In the rows, 128 means zero.
Families of rows that turns and mirrors carry onto each other, the same ones carrying the whole set onto itself: the rest of each named row's family, in list order
6 families of 3 rows
Bufa: 163	110	121	119	111	121	108	101	165	154	153	156	106	112	156	152	92	130	137	151	117	94	115	137	146	108	141	128	132	123	123	148	165	140	126	119	112	129	137	118	125	131	136	131	134	134
Gav: 113	129	95	127	109	113	137	128	131	131	142	124	132	153	129	100	142	129	176	104	129	158	88	138	119	136	124	138	104	118	154	106	127	101	131	123	112	126	116	140	136	149	156	126	125	127
Ror: 148	124	139	133	166	134	132	145	103	73	141	116	109	142	118	123	134	146	115	133	143	150	140	109	147	113	114	119	152	156	113	109	123	135	88	120	154	117	120	136	111	143	118	131	134	135
lop: 140	126	158	123	156	117	124	151	103	95	139	104	106	109	125	130	153	137	129	125	129	131	139	133	139	98	86	123	179	145	117	132	115	133	80	119	144	139	127	145	107	143	127	153	118	154
kege: 122	111	92	119	104	135	143	135	117	119	136	126	151	151	127	107	134	95	159	92	146	150	111	142	119	144	123	147	90	124	168	126	130	125	122	127	143	118	112	140	127	150	141	115	122	115
kuv: 167	131	135	112	107	117	114	101	141	160	121	148	132	110	147	137	102	119	126	151	120	79	138	123	131	116	134	126	110	137	113	155	145	124	134	134	123	127	144	100	115	126	111	136	141	119
dar: 143	114	158	129	145	119	129	143	117	85	143	118	122	127	113	130	139	149	122	126	132	138	157	147	153	122	105	108	165	149	113	109	102	122	86	102	151	125	141	140	106	118	118	133	129	150
nir: 153	110	148	110	103	122	122	106	139	168	151	136	114	105	146	142	136	135	124	139	109	64	129	134	127	114	155	122	115	123	122	161	162	128	113	126	108	114	144	122	112	118	148	137	136	146
Rapof: 129	109	153	130	137	135	126	154	119	96	138	120	114	129	100	143	141	159	111	126	141	150	151	133	135	115	121	129	169	159	109	127	115	138	94	105	151	126	128	151	99	156	129	168	120	154
roz: 94	120	100	130	123	128	152	139	116	126	137	110	124	149	137	119	155	104	165	105	144	118	107	144	113	134	116	130	100	115	166	108	147	113	136	135	137	127	105	154	130	164	144	118	112	118
feto: 108	117	113	113	107	141	139	132	103	140	130	129	129	161	122	118	164	123	174	88	144	129	108	130	92	130	125	141	87	137	150	124	140	111	118	130	120	139	125	143	149	149	145	133	134	123
kemem: 116	111	82	100	110	101	144	135	114	140	116	107	137	152	117	106	140	124	164	116	147	146	100	145	120	147	142	133	86	128	150	119	133	128	146	128	133	134	114	128	142	140	136	119	125	130
Raz: 143	125	139	125	98	120	134	106	161	167	124	134	112	105	155	154	117	146	116	154	143	83	129	128	128	109	144	122	111	127	108	150	162	140	129	134	124	115	114	118	121	116	134	148	137	125
buver: 105	109	99	110	123	139	129	134	121	138	127	113	135	133	132	108	142	115	155	99	151	134	93	136	93	147	126	156	96	134	161	112	127	115	133	133	139	109	92	138	137	154	150	147	128	129
guram: 169	130	138	102	121	138	133	100	141	149	132	137	115	94	136	156	95	125	109	155	109	105	132	134	136	131	142	130	124	123	123	164	157	139	131	122	123	123	128	113	107	112	129	131	140	142
susus: 126	112	166	127	145	137	122	157	116	89	149	128	108	132	122	131	146	148	124	115	137	133	147	127	127	115	102	117	147	152	126	132	141	151	55	100	148	128	143	136	98	147	139	138	130	147
zut: 141	123	149	122	154	124	120	145	118	83	148	124	110	133	128	126	116	166	140	124	129	147	148	125	144	118	105	137	167	145	93	113	117	138	72	120	124	144	126	143	112	146	133	140	119	128
bofar: 158	123	130	127	103	127	137	101	132	171	143	139	123	105	130	132	109	118	136	151	128	63	123	133	134	105	132	118	121	122	109	167	178	147	135	122	124	131	131	122	118	139	130	148	128	130

The rest of the family of nir: feto, susus
The rest of the family of Ror: kemem, guram
The rest of the family of Rapof: Raz, buver
The rest of the family of lop: roz, bofar

Families of rows that turns and mirrors carry onto each other, the same ones carrying the whole set onto itself: the rest of each named row's family, in list order
4 families of 8 rows
tof: 117	96	150	111	136	140	146	128	140	115	130	121	141	116	141	152	91	148
doba: 142	84	114	168	132	135	117	113	146	147	132	140	126	120	130	148	146	134
dib: 129	119	106	142	91	126	128	104	134	147	127	130	138	144	124	127	162	105
lunuk: 141	154	111	138	109	118	115	135	102	141	102	126	127	151	118	128	152	118
Ruv: 128	127	88	142	101	137	133	109	134	151	137	129	138	140	116	139	161	125
til: 132	122	166	108	128	111	152	109	130	89	127	135	125	92	139	147	112	129
bol: 136	151	109	139	114	118	123	122	92	128	104	127	136	152	124	125	126	110
Baza: 128	162	110	140	113	128	117	130	90	136	96	126	131	133	130	139	128	105
vus: 139	129	167	111	133	94	144	118	131	101	133	149	104	99	137	132	113	132
nulo: 114	79	128	147	151	152	115	137	147	126	131	124	137	121	133	136	117	142
momez: 131	127	92	142	105	140	140	94	133	131	131	121	136	141	114	145	155	106
susor: 116	161	128	125	135	106	124	150	122	150	94	141	136	108	129	142	122	87
Rariv: 138	90	138	132	154	154	123	137	153	135	131	135	143	135	125	147	124	155
gubu: 119	158	146	91	142	104	125	125	133	114	132	155	105	110	105	141	130	99
mib: 114	111	152	112	118	134	154	125	139	124	133	129	130	109	140	163	92	155
bokuz: 121	157	136	104	141	106	123	130	138	114	128	158	92	92	111	145	119	107
Vapi: 124	160	125	117	122	105	108	152	121	141	101	137	102	113	118	147	118	89
nep: 130	109	155	108	130	124	160	138	155	129	137	127	121	109	140	153	99	152
dulok: 137	120	168	117	124	108	145	104	122	97	124	149	105	89	127	137	115	129
zege: 146	114	150	116	136	132	157	131	150	121	130	134	132	113	139	152	102	167
batuf: 120	154	153	105	145	114	127	122	128	91	126	151	119	88	116	138	135	99
gisi: 131	91	116	176	135	137	115	120	156	127	125	131	133	116	132	153	154	121
babib: 136	86	122	155	133	138	109	111	151	143	129	143	141	134	127	138	160	124
git: 111	93	136	143	147	153	112	149	143	120	139	127	132	130	124	140	114	157
Peli: 122	92	104	170	127	148	123	106	150	135	127	126	132	110	128	135	151	116
pavo: 111	173	130	119	141	119	115	146	117	133	101	145	130	102	124	152	128	88
Masu: 131	164	131	119	128	101	115	142	124	148	94	140	121	116	123	157	137	89
redal: 130	148	113	127	90	115	116	137	109	141	109	124	121	146	120	122	136	104
kulus: 143	137	151	111	136	108	151	114	138	96	136	152	102	94	130	141	111	146
nom: 116	152	149	100	144	122	130	132	136	111	123	152	114	90	98	129	135	93
zelu: 128	132	93	149	99	147	134	100	113	134	119	115	131	132	118	132	151	111
Garos: 134	85	138	131	150	150	121	141	149	128	143	127	122	129	118	140	116	154

The rest of the family of bokuz: dib, Rariv, Vapi, zege, babib, redal, kulus
The rest of the family of Peli: tof, til, Baza, nulo, batuf, pavo, zelu
The rest of the family of Ruv: doba, lunuk, vus, gubu, nep, Masu, Garos

Families of rows that turns and mirrors carry onto each other, the same ones carrying the whole set onto itself: the rest of each named row's family, in list order
5 families of 8 rows
ziniv: 144	164	112	142	138	131	165	132	137	128
Pumu: 117	110	139	114	131	105	109	156	146	120
mez: 123	118	170	117	145	113	120	148	131	102
tul: 149	140	128	132	149	149	176	121	111	124
dula: 139	134	139	99	169	106	147	128	131	148
vimem: 137	125	147	137	171	95	116	118	112	126
Rigog: 141	138	97	147	114	137	151	144	125	118
bek: 131	133	137	131	147	107	87	141	123	109
luv: 103	129	141	170	147	144	148	156	128	125
tukis: 149	131	127	104	147	86	147	157	111	132
gidas: 149	145	101	137	125	143	149	159	112	121
tele: 126	145	107	166	135	122	152	164	126	135
Tumug: 131	117	169	131	162	105	121	129	142	134
ropo: 159	148	114	118	133	145	161	129	115	125
Kipo: 133	131	117	136	179	153	157	127	117	117
Tamu: 133	134	117	131	132	149	174	120	121	119
sikog: 127	131	126	106	177	110	130	130	99	135
zuzo: 128	108	157	121	147	93	126	125	145	127
gunu: 137	118	157	167	150	145	154	126	116	115
gik: 127	117	120	175	123	130	142	151	121	118
lofil: 125	140	116	100	154	121	105	153	111	118
Rab: 152	131	158	109	148	94	143	125	129	113
pozug: 127	112	166	137	149	119	109	138	149	124
Fulon: 142	135	110	100	157	109	145	153	123	155
Dum: 136	122	129	172	124	140	130	164	117	112
Keza: 122	121	145	129	141	108	101	168	141	129
duz: 121	148	144	147	151	149	162	121	142	116
bab: 119	122	125	119	141	124	109	179	133	135
denil: 120	119	117	94	142	104	134	160	129	139
zilo: 118	112	139	163	141	145	164	123	119	119
Vis: 134	121	156	140	154	153	160	114	116	118
vefu: 137	117	129	173	175	132	140	133	116	114
Bisu: 122	115	140	112	141	104	128	182	110	119
bop: 127	107	148	172	139	138	131	154	112	121
Nuf: 133	115	134	103	156	92	149	127	127	144
leva: 149	128	151	118	166	106	144	112	138	145
vopoz: 149	133	109	171	150	129	119	149	129	103
gurop: 149	135	104	151	118	130	133	169	111	126
fopab: 131	139	115	98	146	109	123	168	128	144
Dol: 145	146	95	133	155	150	135	145	126	106

The rest of the family of gidas: tul, dula, Tumug, gunu, Dum, Keza, fopab
The rest of the family of pozug: ropo, Fulon, bab, Vis, bop, leva, gurop
The rest of the family of ziniv: mez, luv, tukis, tele, Rab, duz, Bisu

Families of rows that turns and mirrors carry onto each other, the same ones carrying the whole set onto itself: the rest of each named row's family, in list order
4 families of 5 rows
Peza: 115	130	126	126	136	145	65	139	117	160	138	137	135	143	97	125	112	116	168	115	143	110
Budup: 149	128	153	121	169	164	124	106	121	135	154	124	107	97	109	131	115	100	106	129	111	104
bufak: 135	138	150	131	171	167	133	112	146	125	122	102	104	126	117	139	101	113	110	108	106	124
Ziva: 101	145	113	101	166	115	150	106	132	146	156	115	127	128	108	168	93	128	104	109	104	119
Bonen: 83	144	102	138	124	117	123	125	117	164	136	143	135	137	100	161	106	168	122	104	128	117
Rabo: 129	128	140	134	137	148	107	117	149	124	128	128	111	113	84	104	141	90	151	119	141	81
Rinel: 141	130	135	125	162	171	124	96	132	141	156	92	90	131	112	131	101	110	126	129	115	98
supov: 130	140	134	132	149	160	108	122	120	143	134	126	128	105	113	94	142	109	160	129	138	77
zikiv: 124	119	148	123	131	148	123	100	151	133	144	128	128	96	100	98	132	117	138	156	143	90
vozuz: 91	149	125	146	136	105	121	118	142	169	131	137	130	153	130	175	116	155	137	111	113	122
Som: 142	138	144	113	172	148	136	99	148	121	154	98	106	127	90	138	125	105	108	120	118	96
zibat: 121	135	149	124	160	117	141	95	144	149	155	140	121	117	121	172	105	123	97	120	100	134
vuzal: 87	163	119	164	125	129	119	110	138	158	136	129	122	114	117	163	121	172	117	107	120	123
botev: 102	145	118	164	114	140	97	128	126	152	129	153	134	134	87	123	116	121	163	114	156	106
tudu: 116	144	114	159	129	125	93	130	115	160	124	136	134	138	94	149	122	100	178	117	132	124
tuma: 99	157	128	116	165	104	134	131	149	171	152	129	137	116	93	171	118	120	107	133	104	132
bito: 105	151	121	150	130	124	102	140	124	173	127	133	150	148	111	128	132	135	179	126	136	94
nunaz: 116	131	138	106	155	111	149	119	139	161	154	123	141	104	103	146	89	122	111	104	97	130
zolot: 99	158	96	139	137	132	123	94	127	155	117	148	129	132	117	164	130	171	154	113	128	111
vep: 130	125	129	116	140	131	108	109	144	146	145	132	116	112	101	96	169	118	153	124	145	97

The rest of the family of bufak: Peza, zikiv, tuma, zolot
The rest of the family of Ziva: Bonen, Rabo, Som, botev
The rest of the family of vozuz: Budup, supov, zibat, bito

Families of rows that turns and mirrors carry onto each other, the same ones carrying the whole set onto itself: the rest of each named row's family, in list order
5 families of 3 rows
mebu: 109	143	127	155	169	127	110	108	124	95	151	136	157	134	117	129	152	132	146	90	103	135	146	143	119	123	79	103	105	137	113
misu: 154	129	157	150	124	136	133	153	95	112	126	111	117	161	113	133	162	137	119	119	132	101	144	135	126	113	121	127	133	125	139
tunup: 167	134	132	132	138	175	142	151	144	106	115	142	144	119	119	141	144	106	129	93	123	83	126	158	139	111	109	96	121	121	101
tas: 145	103	146	141	153	166	95	134	121	115	114	128	142	164	126	126	160	136	130	82	110	102	134	119	117	124	104	101	142	99	119
Rurok: 119	150	116	136	138	146	145	96	136	116	160	148	99	121	137	102	77	119	134	107	111	130	136	154	123	140	155	121	141	111	112
Mek: 123	119	118	145	158	131	104	82	117	107	123	137	121	149	131	98	104	112	120	99	112	147	146	104	111	137	156	102	141	100	138
tiviv: 118	136	144	129	140	173	128	121	136	100	146	140	111	139	116	140	141	140	145	78	110	87	130	168	124	124	116	115	152	121	85
nog: 139	153	96	127	133	134	139	112	127	102	139	150	116	147	99	162	92	69	104	112	138	139	134	131	141	136	123	82	132	148	94
ralom: 152	123	100	132	155	151	109	145	102	130	118	154	117	163	121	138	105	95	133	127	139	148	120	90	137	134	98	82	126	115	113
foz: 160	140	118	134	131	130	144	151	86	110	117	132	98	145	107	135	125	113	124	146	153	135	129	117	141	107	136	108	114	132	132
far: 131	156	105	125	137	166	140	141	110	134	169	159	104	152	115	156	94	106	137	122	136	124	121	142	146	147	93	107	138	133	89
gato: 131	135	139	143	126	108	132	106	97	89	128	115	97	151	105	119	132	124	109	121	133	134	149	128	118	116	165	121	139	130	139
Piv: 132	141	134	160	121	139	137	97	146	115	152	124	139	133	139	117	112	95	96	90	104	112	159	154	116	152	148	120	143	119	137
Lazu: 137	140	112	147	144	117	107	157	133	120	158	126	144	143	119	108	107	117	144	107	99	162	124	136	136	128	76	93	102	139	103
Pim: 113	140	98	163	162	132	119	118	127	95	131	124	123	111	145	102	118	98	161	109	89	164	149	138	106	122	106	101	114	145	108

The rest of the family of tunup: nog, Piv
The rest of the family of foz: misu, gato
The rest of the family of far: Rurok, tiviv
The rest of the family of Pim: mebu, Lazu

Families of rows that turns and mirrors carry onto each other, the same ones carrying the whole set onto itself: the rest of each named row's family, in list order
8 families of 5 rows
Bep: 81	136	151	124	114	119	133	140
zes: 96	120	164	92	149	130	152	138
paf: 106	116	131	106	126	106	94	128
bepot: 102	151	112	148	151	126	109	147
Bot: 129	139	122	118	186	121	120	133
vitu: 118	119	159	106	162	113	163	152
Keles: 102	157	136	95	144	114	98	128
Rafi: 101	103	143	104	123	105	124	146
Runo: 108	137	120	154	149	126	137	171
raf: 125	109	125	113	158	132	150	180
Savu: 95	136	152	88	155	130	120	114
Zep: 124	135	122	123	166	125	134	186
kur: 85	107	152	107	130	138	156	150
bifa: 86	152	130	129	129	121	104	127
mut: 92	125	147	139	127	124	154	169
Vuvam: 111	137	115	99	152	132	93	124
losu: 103	137	154	127	140	151	147	179
Moz: 81	123	143	97	127	139	123	115
mov: 104	157	124	131	151	156	99	148
napi: 121	153	111	118	167	123	98	155
tun: 107	104	150	93	132	124	151	159
sonek: 119	127	124	118	191	141	130	159
zepi: 134	128	104	116	173	137	112	159
tesas: 89	141	163	111	123	145	132	154
Muzu: 133	127	135	119	180	123	146	160
Nomug: 111	146	130	138	158	157	128	176
nas: 122	107	113	131	151	114	117	171
bes: 93	157	147	111	132	149	107	136
Sizu: 114	97	131	119	135	112	139	174
Memi: 108	125	154	106	136	116	150	179
nemem: 111	118	149	111	175	135	160	168
rukog: 95	136	158	88	123	110	126	147
vumom: 108	128	103	134	171	150	121	155
nobi: 93	136	112	116	156	143	103	116
fupat: 117	120	109	124	150	114	90	144
Kasit: 97	125	143	86	124	127	120	123
gute: 108	129	164	91	147	112	141	122
Sarib: 107	111	124	129	159	145	155	169
naru: 112	141	126	109	180	140	111	124
rovid: 117	144	141	102	161	117	112	110

The rest of the family of tun: raf, Vuvam, zepi, Kasit
The rest of the family of zes: Savu, sonek, nemem, naru
The rest of the family of bifa: Bep, bepot, Runo, mut
The rest of the family of tesas: losu, mov, Nomug, bes
The rest of the family of rovid: Bot, vitu, Muzu, gute
The rest of the family of Moz: kur, vumom, nobi, Sarib
The rest of the family of rukog: Keles, Zep, napi, Memi

